In the rows, 128 means zero.
Each path below is one point turned by a fixed rotation once a step. After each direction that follows a path, write how fast that rotation turns it, in deg/step (0 if it stays still).
Each turn is a multiple of 5 degrees from 10 to 175, or 0.
Each row of a path follows its step; steps can be skipped.
Path 1:
step 1: [129 140 124 125 126 134 130 137 124 121 124 123 125 129 134 133 120 132
 127 127 124 129 124 121 127 137 128 116 132 130 126 128 136 126 124 127
 135 136 132 127 134 135 120 131 116 125 129 135]
step 2: [121 128 126 130 137 131 120 133 125 134 122 138 130 121 135 133 119 135
 134 124 133 127 119 121 123 138 128 121 131 131 127 116 131 126 122 127
 137 125 131 124 126 129 134 127 136 126 126 126]
step 4: [137 123 123 130 134 128 116 135 132 128 128 139 119 129 126 131 121 130
 132 126 134 130 134 125 117 135 129 126 131 127 124 130 123 131 129 120
 127 125 126 118 129 132 131 134 132 130 140 120]
step 6: [123 128 124 129 119 128 123 136 128 126 130 140 122 127 139 132 124 139
 137 127 136 128 138 127 123 128 134 121 120 133 131 129 127 128 126 131
 122 136 132 133 123 124 130 128 126 129 137 125]
step 7: [129 133 136 121 128 135 135 130 125 133 129 141 128 125 122 138 136 129
 134 128 136 126 135 131 123 127 132 125 121 115 133 130 135 121 123 126
 137 130 129 134 123 130 130 124 126 125 125 126]
step 15: [133 122 121 121 121 131 132 134 131 126 123 143 128 122 130 134 115 130
 133 141 127 138 133 129 123 128 130 128 125 127 136 130 124 130 130 124
 120 131 136 122 123 129 127 133 124 131 131 124]
step 16: [136 127 134 126 136 135 143 129 127 124 132 136 119 125 133 136 126 136
 130 134 139 122 137 124 125 133 133 129 122 125 123 130 126 128 120 132
 132 127 130 131 130 133 126 134 119 126 124 130]
step 26: [125 136 128 124 114 138 133 132 129 126 125 136 125 133 131 139 122 129
 125 140 129 131 131 125 129 124 122 126 123 125 136 132 134 128 125 134
 137 133 134 136 132 135 127 127 127 135 127 125]
step 35: [128 125 132 123 126 134 127 124 128 131 124 134 119 135 133 144 129 127
 130 141 140 125 129 124 133 129 127 129 131 126 128 135 131 122 125 126
 127 133 128 121 128 136 120 134 130 137 123 129]
Directions:
[126 124 129 127 129 126 128 129 130 127 132 127 129 127 129 128 130 130
 128 131 128 129 126 128 125 126 128 128 127 126 127 125 131 128 128 126
 128 130 127 127 129 129 128 128 126 128 130 128] : 10
[128 129 128 128 129 126 130 127 125 127 132 127 128 130 128 128 127 128
 127 126 129 130 128 129 129 128 126 127 126 127 129 130 126 130 128 126
 130 126 126 128 130 132 129 130 129 131 130 127] : 85
[126 130 128 129 126 129 126 130 130 127 126 129 128 132 127 129 131 130
 126 126 127 129 129 127 128 129 128 129 125 127 129 128 129 130 125 126
 128 129 126 128 129 126 131 128 129 126 128 126] : 20
[132 128 126 128 127 127 126 127 129 128 128 129 129 126 127 126 125 130
 129 128 128 129 126 128 126 125 130 129 128 127 133 127 128 127 127 127
 130 127 129 129 129 126 129 128 132 129 129 128] : 170
Path 2:
step 10: [123 134 132 129 129 128 127 135 130 132 117 122 130 126 134 126 123 140
 140 123 132 122 129 115 134 137 129 132 133 124 126 125 120 128 125 139
 125 133 130 137 135 132 129 126 127 121 132 120]
step 12: [123 125 120 129 133 126 124 143 128 134 114 140 123 122 125 125 119 128
 127 127 128 125 130 123 133 124 122 128 121 117 133 118 132 127 117 129
 126 124 129 135 130 124 130 130 131 124 133 125]
step 13: [122 129 131 126 119 119 123 132 121 143 122 129 127 123 118 122 122 130
 122 122 129 126 134 130 129 139 122 133 124 122 126 123 125 138 129 129
 118 130 130 124 133 122 134 127 130 133 123 122]
step 18: [136 132 124 127 136 120 125 127 124 134 117 123 129 128 136 126 124 126
 130 124 127 124 135 118 125 122 126 125 134 128 133 117 127 129 121 127
 121 136 135 132 138 123 127 130 129 111 135 126]
step 20: [123 127 131 139 127 124 130 137 122 124 111 132 130 119 133 131 124 127
 122 129 125 132 128 125 130 140 128 128 134 122 139 130 131 122 125 136
 126 122 132 132 138 125 137 129 133 120 127 126]
step 24: [127 122 127 136 135 127 128 130 121 136 130 126 137 130 123 127 130 119
 123 133 129 134 133 130 129 131 121 125 129 135 126 119 136 125 120 118
 116 135 137 130 129 120 131 134 122 119 132 123]
step 25: [127 127 131 131 134 138 122 128 127 136 133 127 135 124 133 113 131 133
 134 131 132 126 135 128 122 140 133 133 134 127 123 123 122 117 128 125
 120 136 133 127 131 123 136 123 131 123 130 120]
step 27: [132 128 130 136 136 119 126 135 137 130 121 134 130 131 131 126 124 135
 130 130 132 124 125 127 127 124 129 121 132 128 131 123 114 115 120 124
 120 136 134 137 126 130 129 127 131 116 132 131]
step 35: [129 138 127 138 125 132 130 126 136 127 128 128 128 126 132 128 124 123
 125 130 131 125 125 124 132 132 125 134 136 130 127 119 127 119 129 133
 114 134 127 136 134 132 139 120 134 113 134 132]
Directions:
[131 129 126 127 128 127 130 129 130 128 127 127 127 128 130 128 128 130
 129 130 128 127 129 128 125 130 130 127 130 133 126 127 129 126 129 130
 126 130 127 127 128 129 127 128 127 127 129 131] : 40
[130 128 131 129 128 129 126 129 127 125 126 130 128 128 126 127 131 127
 129 126 129 124 126 127 126 129 128 128 126 128 125 125 126 127 130 128
 130 127 129 129 128 126 126 127 128 129 131 129] : 170
[130 129 125 128 128 127 126 129 126 128 130 129 127 128 130 126 128 127
 126 129 128 129 125 127 132 127 127 127 127 126 129 128 129 128 128 129
 126 127 127 129 130 126 127 128 124 125 130 131] : 125
[124 129 126 127 131 128 129 128 126 129 128 130 126 128 129 127 129 130
 132 128 128 127 127 128 128 126 130 129 127 128 127 130 128 125 127 127
 129 128 126 132 129 128 130 126 128 126 128 128] : 170
[128 126 126 127 128 127 127 127 129 132 125 128 126 129 128 128 129 127
 125 124 128 126 128 130 127 124 128 127 127 131 130 127 127 130 129 128
 127 129 127 129 127 126 128 128 130 129 128 128] : 70
Path 3:
step 1: [116 122 128 118 121 132 130 129 125 128 127 126 126 124 132 116 134 130
 128 127 122 133 126 127 128 133 128 126 135 128 132 136 138 116 133 132
 122 133 131 130 131 126 126 140 130 136 128 132]
step 6: [129 124 131 120 129 133 131 136 122 125 122 123 140 130 131 120 124 129
 137 131 123 124 128 128 121 122 124 130 126 122 124 135 127 123 131 122
 136 121 129 133 129 122 117 128 130 128 127 115]
step 7: [129 133 125 116 130 130 132 130 125 137 135 124 126 123 131 123 130 125
 139 125 124 115 130 136 128 128 128 126 125 120 127 142 132 133 127 130
 129 122 123 138 131 124 123 133 130 128 126 122]
step 12: [124 125 124 121 130 128 134 133 130 126 129 121 133 131 131 123 132 128
 133 130 128 135 131 129 136 135 130 128 136 118 120 134 129 117 138 138
 129 134 130 124 132 126 126 129 141 135 121 130]
step 16: [123 129 133 122 133 128 122 140 141 124 130 118 127 125 124 127 128 126
 126 130 120 131 122 119 132 134 128 123 135 122 127 135 128 120 137 132
 136 120 131 124 133 132 125 124 128 128 129 129]
step 18: [131 127 120 120 125 132 129 128 122 131 131 125 130 132 137 122 122 119
 137 134 122 124 122 126 128 121 118 129 131 121 124 137 130 120 127 127
 125 117 127 129 133 131 122 137 128 129 125 119]
step 19: [125 132 118 117 126 128 133 136 129 133 136 127 127 118 124 123 135 128
 130 133 119 130 124 133 132 125 127 129 127 118 126 133 133 128 134 134
 132 126 127 133 136 123 125 137 127 136 118 124]
step 25: [133 127 127 117 135 130 131 133 127 126 121 123 129 142 135 119 130 132
 135 125 128 119 123 124 131 128 130 129 124 122 129 134 137 126 122 131
 119 127 126 134 130 127 125 134 135 138 131 123]
step 35: [125 127 134 131 125 134 126 137 133 128 130 125 134 136 125 124 126 127
 138 131 127 125 130 130 132 128 135 123 126 122 115 136 131 128 133 126
 137 119 127 128 138 121 118 123 130 128 124 119]
Directions:
[129 130 133 132 128 126 126 127 127 127 130 128 129 131 125 128 126 128
 127 131 129 130 128 127 129 128 128 127 129 128 128 130 125 127 128 129
 129 125 127 127 128 129 127 129 130 128 128 127] : 60
[129 129 129 126 127 130 126 125 127 129 130 128 126 131 131 128 130 125
 129 127 131 126 125 129 130 128 127 128 126 131 128 129 128 130 127 130
 126 127 125 128 128 129 128 127 129 128 128 125] : 100
Path 4:
step 0: [127 123 128 134 132 124 126 128 119 126 136 129 134 119 134 126 133 115
 130 119 127 127 131 137 130 116 128 128 128 123 129 129 131 125 126 128
 129 117 136 117 127 131 130 127 132 123 125 133]
step 8: [135 123 134 135 123 124 125 132 127 122 129 127 137 121 130 125 120 126
 128 124 131 120 133 139 123 122 130 116 129 128 128 133 135 135 125 120
 127 125 124 130 120 125 119 125 119 129 129 128]
step 10: [128 123 129 123 117 125 124 126 125 132 130 125 129 129 126 134 145 122
 113 121 132 130 128 132 124 125 125 118 128 126 126 131 126 126 124 132
 132 129 134 132 127 128 128 124 134 134 139 130]
step 20: [135 119 130 133 128 131 132 127 124 125 125 118 118 129 131 134 129 135
 121 130 123 122 131 130 115 126 128 124 127 128 138 130 122 118 125 125
 128 126 130 116 126 119 126 129 131 131 131 125]
step 21: [133 124 129 130 130 122 132 122 125 128 128 130 125 132 124 135 133 125
 122 116 125 121 132 132 126 126 140 128 125 136 124 132 137 133 123 125
 131 132 131 130 118 121 121 121 134 120 123 133]
step 23: [137 124 124 129 131 125 130 133 130 127 140 128 130 118 126 137 137 131
 118 126 127 122 133 129 125 135 122 120 127 120 117 124 124 128 133 128
 120 131 127 131 125 127 127 127 120 134 128 134]
step 25: [124 126 133 128 117 125 132 129 126 129 128 127 124 111 124 129 125 120
 120 138 130 129 125 131 127 127 121 126 127 131 144 130 129 128 127 129
 118 128 131 121 122 127 133 128 128 134 133 126]
step 27: [130 126 132 129 122 122 124 127 130 129 128 127 135 126 134 132 119 130
 125 122 130 127 123 131 135 115 130 124 142 128 126 133 133 129 120 131
 136 127 134 119 126 120 137 127 132 120 129 127]
step 29: [127 127 130 137 127 130 133 127 125 129 128 129 124 134 131 129 130 116
 121 111 132 128 133 124 126 122 132 123 135 126 119 116 128 128 125 126
 126 133 126 133 134 126 122 127 118 125 134 130]
Directions:
[130 127 128 131 129 129 127 130 127 128 128 127 127 127 130 130 126 128
 129 129 129 128 123 126 126 130 127 128 126 128 125 130 131 126 127 128
 130 125 127 129 127 125 129 129 128 127 129 130] : 95
[126 131 128 128 129 127 131 128 130 132 129 128 126 128 128 131 129 128
 131 127 128 128 127 129 129 127 129 125 128 129 128 131 127 128 126 129
 128 129 125 131 129 128 130 127 129 130 130 129] : 90
[128 127 126 130 126 130 129 130 125 130 129 126 129 130 129 128 126 128
 127 128 129 129 129 127 128 127 131 128 130 129 127 128 129 129 126 131
 127 127 129 125 129 132 130 130 130 131 128 128] : 145
[126 126 127 127 132 127 130 129 126 128 127 128 128 130 127 126 127 127
 129 126 128 129 127 128 126 129 131 129 127 129 129 127 124 128 129 127
 129 125 126 127 128 125 131 127 126 128 126 127] : 25
[128 130 128 125 132 128 129 126 126 128 129 130 131 129 129 129 126 128
 127 129 127 128 128 129 128 126 128 130 127 129 127 128 129 129 128 128
 128 128 127 126 126 128 128 130 131 125 131 131] : 120
[129 128 127 132 130 129 131 125 128 127 128 125 125 130 126 130 128 129
 128 127 129 129 132 126 131 129 127 129 130 129 127 127 130 128 129 126
 128 128 127 128 129 125 128 128 128 127 126 129] : 45
[128 127 126 131 125 128 126 127 127 126 130 127 130 129 127 127 128 126
 132 125 126 127 127 130 130 128 130 128 130 130 127 127 129 128 128 127
 129 128 128 130 126 130 129 127 128 126 131 128] : 135
